m =
4,0,-9,-13,2,11,21,-5,16,-3,8,-14,0,11,-6,18
3,-11,-13,-8,10,13,-15,29,-8,12,12,-15,6,25,7,4
18,14,23,-30,8,12,-50,34,-44,40,-19,-22,-16,-13,-4,-56
3,1,-5,-14,3,11,14,-2,12,0,6,-15,-2,10,-6,11
Rows and columns are counted from 1.
(1, 1): 4
(3, 4): -30
(4, 8): -2
(3, 14): -13
(1, 15): -6
(3, 15): -4
(3, 8): 34
(2, 3): -13
(2, 12): -15
(3, 5): 8
(1, 6): 11
(2, 7): -15
(1, 12): -14
(1, 5): 2
(2, 2): -11
(2, 15): 7
(1, 16): 18
(2, 4): -8
(2, 11): 12
(4, 3): -5
(4, 14): 10
(3, 7): -50

W =
[[8 2 2 4 0 3 5 3 6 7]
 [8 1 2 2 5 3 2 1 3 3]
 [7 6 5 6 3 6 7 5 7 6]
 [2 0 3 1 2 3 1 1 3 6]
 [3 1 7 2 7 7 4 7 2 1]
 [6 9 7 8 8 1 8 0 0 4]
 [0 8 1 7 2 7 0 8 7 6]
 [8 2 4 2 2 5 6 4 8 4]]
Indices start at 1.
row 1 col 1	8
row 3 col 4	6
row 1 col 6	3
row 7 col 7	0
row 4 col 5	2
row 6 col 6	1
row 7 col 8	8
row 6 col 5	8
row 6 col 8	0
row 6 col 4	8
row 8 col 6	5
row 5 col 1	3
row 1 col 4	4
row 7 col 2	8
row 5 col 7	4
row 7 col 1	0
row 3 col 1	7
row 3 col 8	5
row 2 col 9	3
row 4 col 3	3
row 4 col 7	1
row 4 col 8	1
row 5 col 5	7
row 4 col 2	0
row 1 col 3	2
row 4 col 6	3
row 5 col 3	7

a =
38  77  50  19  38  14
42  66  25  31  78  48
50  89  50  82  87  39
89  60  90  17  69  93
89  54  25  58  47  46
76  39  53  28  84  78
30  32  92  33  46  53
77  14  65  44  45  31
56  13  91  36  38  54
61  14  21  64  88  43
71  36  81  78  92  43
38  19  68  15  67  39
63  46  23  71  82  35
Indices start at 1.
(1, 1) = 38
(2, 5) = 78
(8, 6) = 31
(13, 3) = 23
(7, 3) = 92
(3, 5) = 87
(11, 5) = 92
(3, 1) = 50
(11, 2) = 36
(8, 1) = 77
(11, 1) = 71
(6, 6) = 78
(2, 2) = 66
(11, 6) = 43
(9, 1) = 56
(4, 4) = 17
(6, 4) = 28
(1, 5) = 38
(11, 4) = 78
(1, 6) = 14
(10, 1) = 61

grid =
[[-12  11  37  12  37  -2   7 -11  -8 -13 -30 -27  28  33  50 -42]
 [-13  20   5   8  26  16  11  24 -27 -19 -12 -26   7  29  34 -56]
 [-13  19   6   6  29  17  13  23 -30 -19 -12 -25  10  28  37 -59]
 [-13  18   7   4  31  16  12  22 -31 -18 -12 -24  12  29  37 -57]
 [-13  21   4   8  25  18  11  24 -26 -19 -12 -27   7  28  34 -56]
 [-13  20   6   7  26  17  10  24 -27 -19 -12 -26   8  29  34 -58]
 [-12  11  38  11  37  -2   7 -12  -9 -12 -31 -27  28  34  49 -43]
 [-11  11  38  12  37  -1   7 -11  -9 -12 -29 -28  27  34  49 -43]
 [-11  12  33  14  36   0   8 -10  -8 -13 -29 -29  26  36  48 -43]
 [-11  12  34  13  36  -1   7 -10 -10 -12 -32 -28  28  37  49 -42]
 [-11  13  33  14  35   0   7 -10  -9 -13 -31 -28  26  36  48 -42]
 [-12  12  33  13  34  -1   7 -11  -9 -12 -30 -28  26  36  47 -42]
 [-14  16   9   2  32  15  12  23 -32 -17 -14 -24  12  29  40 -60]
 [-13  21   4   9  25  17  11  23 -26 -20 -12 -27   7  29  34 -55]
 [-14  16  10   2  31  15  12  22 -32 -17 -14 -24  12  29  40 -57]]
Indices start at 1.
row 1 col 1 => -12
row 13 col 14 => 29
row 15 col 9 => -32
row 10 col 5 => 36
row 1 col 13 => 28
row 4 col 8 => 22
row 8 col 11 => -29
row 11 col 9 => -9
row 6 col 16 => -58
row 6 col 2 => 20
row 15 col 7 => 12
row 1 col 11 => -30
row 11 col 15 => 48
row 5 col 7 => 11
row 4 col 15 => 37
row 1 col 10 => -13
row 10 col 6 => -1
row 6 col 11 => -12
row 11 col 7 => 7
row 5 col 10 => -19
row 1 col 16 => -42
row 15 col 16 => -57
row 6 col 1 => -13
row 7 col 11 => -31
row 13 col 15 => 40
row 12 col 4 => 13
row 8 col 9 => -9
row 5 col 1 => -13
row 2 col 10 => -19
row 4 col 4 => 4
row 14 col 10 => -20
row 15 col 14 => 29
row 13 col 5 => 32
row 10 col 4 => 13
row 6 col 10 => -19
row 5 col 14 => 28
row 7 col 2 => 11
row 2 col 14 => 29
row 6 col 9 => -27

data =
[[118 168  13 115  45  96  89  59 132  47  54 106 179]
 [111  73 204 132 196 134 147 171 101 187 202 148 109]
 [132  80 113  62  80 231 140  68 174 188  95  58  81]
 [125 180  34 117  58  89  70  46 101  23  32  95 161]
 [138  53  47 137 160 180 209 156  45  95 170  92 184]
 [155  85 107  60  91 212 147  96 178 183  93  76 119]
 [105 141  93 110 131   2 144 103 191  95 203  67  90]
 [125 173 216  97  82  74  56  91 183 123  77 159  74]
 [108 129 216 181 179 100  42 183  92  95 126 210 143]]
Indices start at 1.
(1, 1)	118
(9, 6)	100
(6, 3)	107
(5, 5)	160
(4, 8)	46
(2, 10)	187
(2, 13)	109
(9, 13)	143
(9, 7)	42
(3, 13)	81
(7, 4)	110
(7, 13)	90
(8, 11)	77
(9, 5)	179
(4, 1)	125
(9, 12)	210
(8, 9)	183
(4, 10)	23
(8, 7)	56
(6, 11)	93
(6, 9)	178
(4, 9)	101
(1, 7)	89
(2, 11)	202
(6, 7)	147
(6, 1)	155
(6, 4)	60
(3, 4)	62
(2, 2)	73
(6, 12)	76
(8, 5)	82
(5, 8)	156
(1, 6)	96
(1, 2)	168

X = ((181, 522, 244, -10), (331, 131, -230, 70), (357, 367, -97, 13), (-199, -795, -313, 301), (586, 713, -101, -82), (57, 302, 230, 20), (-173, 134, 403, 50))
Rows and columns are counted from 1.
(1, 1) -> 181
(3, 3) -> -97
(5, 4) -> -82
(6, 1) -> 57
(2, 1) -> 331
(7, 2) -> 134
(2, 4) -> 70
(5, 1) -> 586
(7, 1) -> -173
(6, 2) -> 302
(2, 3) -> -230
(5, 2) -> 713
(4, 4) -> 301
